Each path is a new rotation, seen through one point. The rows after it are directions, each followed by how far the rotation turns it, in degrees per step (0 if it stays put).
Each turn is a multiple of 5 degrees from 10 to 175, or 0.
Path 1:
-.13	-.17	.35	.02	.22	.08	-.09	.32	.01	-.24	.04	.08
.10	.17	.36	-.31	-.08	-.13	.31	.12	.10	.13	.19	.09
.34	-.30	.16	.04	-.17	.14	-.09	.19	-.04	-.01	.33	-.22
.10	.01	.47	.02	.16	-.09	-.25	.18	-.09	-.20	.05	.23
-.10	-.10	.24	-.44	-.15	-.04	.07	.24	.10	.18	.21	.01
.20	-.27	.28	.18	.03	.22	.13	.17	.06	-.15	.20	-.11
.27	.17	.40	-.12	-.02	-.20	-.12	.10	-.12	-.01	.13	.19
-.03	-.40	.14	-.34	-.14	.06	-.21	.29	.01	.15	.20	-.09
.00	-.11	.44	.14	.21	.08	.22	.18	.05	-.20	.11	.10
.28	.19	.33	-.23	-.29	-.08	.05	.08	.00	.10	.25	-.05
.19	-.43	.18	-.03	.02	.11	-.28	.23	-.05	-.05	.17	-.06
-.17	.07	.46	-.07	.16	-.14	.07	.20	-.01	-.11	.08	.22
.15	-.04	.23	-.32	-.24	.10	.17	.19	.13	.14	.21	-.17
.34	-.28	.29	.23	.13	.06	-.09	.11	-.07	-.21	.25	.02
-.07	.13	.42	-.26	-.04	-.23	-.20	.18	-.09	.02	.16	.18
.04	-.35	.19	-.27	-.07	.21	.11	.26	.16	.10	.17	-.11
.17	.04	.46	.21	.11	-.05	.20	.06	-.08	-.19	.28	.05
.21	.09	.30	-.28	-.27	-.08	-.31	.17	-.05	.07	.16	-.03
-.02	.25	.13	-.02	-.02	-.02	-.04	.03	.01	-.07	-.14	.01 | 135
-.08	.11	-.19	.04	.09	.07	-.02	-.15	-.05	.06	-.07	-.05 | 0
.04	.06	.03	.04	-.03	.09	.28	-.02	.08	.01	.04	-.09 | 100
-.09	.10	-.01	-.03	-.07	-.19	.06	-.05	-.08	.07	.16	.05 | 140
Path 2:
-.11	-.04	.10	.16	.14	.27	-.26	.05	-.02	.04	.10	.45
.09	-.02	.16	.22	.11	.16	.13	.28	-.11	.41	.00	.19
-.09	-.18	.04	.33	.06	.21	.38	.16	-.01	-.06	-.24	.01
-.29	.02	.14	.37	.04	.23	-.13	-.01	-.14	-.10	-.28	-.16
.19	.15	.13	.20	.36	.14	-.08	-.17	-.15	.11	-.14	-.19
.33	-.06	.17	.29	.16	.19	-.01	-.15	.08	-.25	-.10	.17
.22	-.01	.23	.08	-.30	.26	-.22	.00	-.04	.02	-.27	.16
.13	-.02	-.09	-.12	-.01	.32	.12	-.09	-.25	.22	-.37	.09
-.23	-.11	-.18	.12	.15	.29	.07	-.27	.02	-.01	-.17	.32
-.15	.11	.02	.30	.12	.21	-.27	-.01	.17	.29	-.08	.26
.19	.06	-.06	.20	.30	.20	.16	.38	.02	.20	-.06	.10
-.11	-.13	.14	.22	.06	.34	.15	.28	-.15	-.24	-.06	.12
-.19	-.04	.31	.26	.02	.16	-.08	.00	-.39	.16	-.13	-.08
.13	-.03	.10	.36	.24	.05	.26	-.30	-.14	.14	-.20	-.14
.14	-.07	.08	.33	-.06	.19	-.09	-.15	.24	-.30	-.33	-.01
.27	.15	.10	-.02	.00	.33	-.35	.03	-.07	.04	-.31	.04
.25	-.07	-.09	-.15	.22	.35	.08	-.11	-.23	-.01	-.16	.24
-.16	-.20	.04	.16	-.04	.25	.01	-.19	-.04	.03	-.05	.47
.08	.12	-.05	.00	.17	.03	-.16	.06	.12	-.09	.04	-.02 | 70
-.02	.18	-.05	-.08	-.12	-.09	.08	-.03	.03	-.05	.17	-.05 | 0
-.10	.03	-.08	-.14	-.01	.11	-.01	.08	-.15	-.11	-.09	-.10 | 85
